Each row has a name. After each piece below comes the name of the row it's from, unless a question asks for something else. Each question is about the rows just above it.

Y: [ -7   0  17   0   6  -3  10   0 -12  -1   4   0   0   0 -10   5   0 -16
  11  -1   0   0   2   1  41  -2   1 -13   7 -11  -1  -8   1   0 -43   1
  11   0   0 -20  13  -2 -19   2  -1]
H: [ -5   2 -13   2  -3  -3  -3   1  35  -1  -4  -2   3   0   1 -21   3  -2
  -1   5   0   0  -1 -20 -12  -2   0 -31  -1  -6   4  10   0   0 -19  -2
 -10   2  -1   6  -2   1 -24   1   4]
C: [ -8   0  15   0   5  -4  10   0  -5  -1   3   0   0   0 -10   1   1 -16
  10   0   0   0   2  -3  39  -2   1 -19   7 -13  -1  -6   1   0 -46   1
   9   1   0 -19  12  -2 -24   2   0]
R: [  6  -2  10  -2   2   3   1  -1 -31   1   3   1  -3   0   1  18  -3   4
   0  -5   0   0   0  19   6   2   0  30   0   7  -3  -8   0   0  23   2
   8  -2   1  -3   0  -1  25  -1  -4]
A: [  9  -1 -15   0  -5   4 -10   0   3   1  -3   0  -1   0  10   0  -1  17
 -11   0   0   0  -2   4 -41   3  -1  22  -7  14   1   6  -1   0  51  -1
  -9  -1   1  20 -13   2  27  -3   0]
G: [ -8   0  17   0   6  -4  11   0 -10  -1   4   0   0   0 -10   4   1 -17
  11  -1   0   0   2   0  43  -2   1 -16   7 -13  -1  -8   1   0 -47   1
  11   0   0 -21  13  -2 -22   2  -1]
F: [  8  -2   8  -2   1   3   0  -1 -31   1   3   2  -3   0   2  19  -4   7
  -2  -5   0   0   0  20  -1   3   0  34  -1   9  -3  -7   0   0  32   2
   7  -2   1   1  -2   0  30  -2  -4]
Q: [  6  -2  13  -2   3   3   2  -1 -35   1   4   2  -3   0   0  20  -4   3
   1  -5   0   0   1  20   9   2   0  32   0   7  -3 -10   0   0  22   2
  10  -2   1  -4   1  -1  26  -1  -4]
N: [  7   0 -14   0  -5   3  -9   0   7   1  -3   0   0   0   9  -2  -1  14
  -9   0   0   0  -2   1 -36   2  -1  15  -6  11   1   6  -1   0  40  -1
  -9   0   0  17 -11   2  20  -2   0]
W: [ -7   0  16   0   5  -3  10   0 -12  -1   4   0   0   0  -9   5   0 -14
  10  -1   0   0   2   1  38  -2   1 -11   6 -10  -1  -7   1   0 -39   1
  10   0   0 -19  12  -2 -17   2  -1]
L: [ -6   2 -10   2  -2  -3  -2   1  31  -1  -3  -1   3   0   0 -18   3  -3
   0   5   0   0   0 -18  -6  -2   0 -29   0  -7   3   8   0   0 -22  -2
  -8   2  -1   3   0   1 -24   1   4]
Where do [ -7   0  16   0   5  -3  10   0 -12  -1   4   0   0   0  -9   5   0 -14
  10  -1   0   0   2   1  38  -2   1 -11   6 -10  -1  -7   1   0 -39   1
  10   0   0 -19  12  -2 -17   2  -1] appear? -> W
Which row holds this, read backwards? [ 0  2  6 19  0  0  0 -5  0] -> R

X: [ -8  -7  -1 -11   8   4  -3 -13  -3   4  -7   5 -12  -1  -8   0  -5   4
 -11 -13 -13 -10   3  -2  -7  -6  -7  -5  11   5  -7 -21]
M: [ -7  -6  -7  -5  11   3  10   3  12   4 -17  21  -3  -1   3   5  -2   8
   3 -13 -13   1  20   3  -6  11   9   4   6   0  12 -43]
J: [-1  2 11  9 16 -3  5 16 -7  3 -2 13  1 -2  9  5 -3 -5 -2 16  1  7 11  0
  5 -7 25 -8  2  0  1 -3]
Move every entry of [ 5 16] by +1 step of 1. -> [ 6 17]
[-13 -13 -11   4  -5] is which row, read backwards? -> X
[11  7  1 16 -2 -5] is which row, read backwards? -> J
[21] with -1 step of 1 on every entry: -> [20]
find: [-7 -6 -7 -5 11  5] -> X
[-3  1  0  2] is which row, read backwards? -> J

P: [  0 -13  -7   5  -8 -26]
K: [ -5 -20 -28  -6 -12 -43]
D: [ -7 -13   0  -4   9   8]
E: [ -3 -17 -24  -5  -5 -29]
Z: [ 5  8 12 12 11 10]
Which row holds [  0 -13  -7]? -> P
Move every entry of [-28  -6] by -1 step of 1. -> [-29  -7]

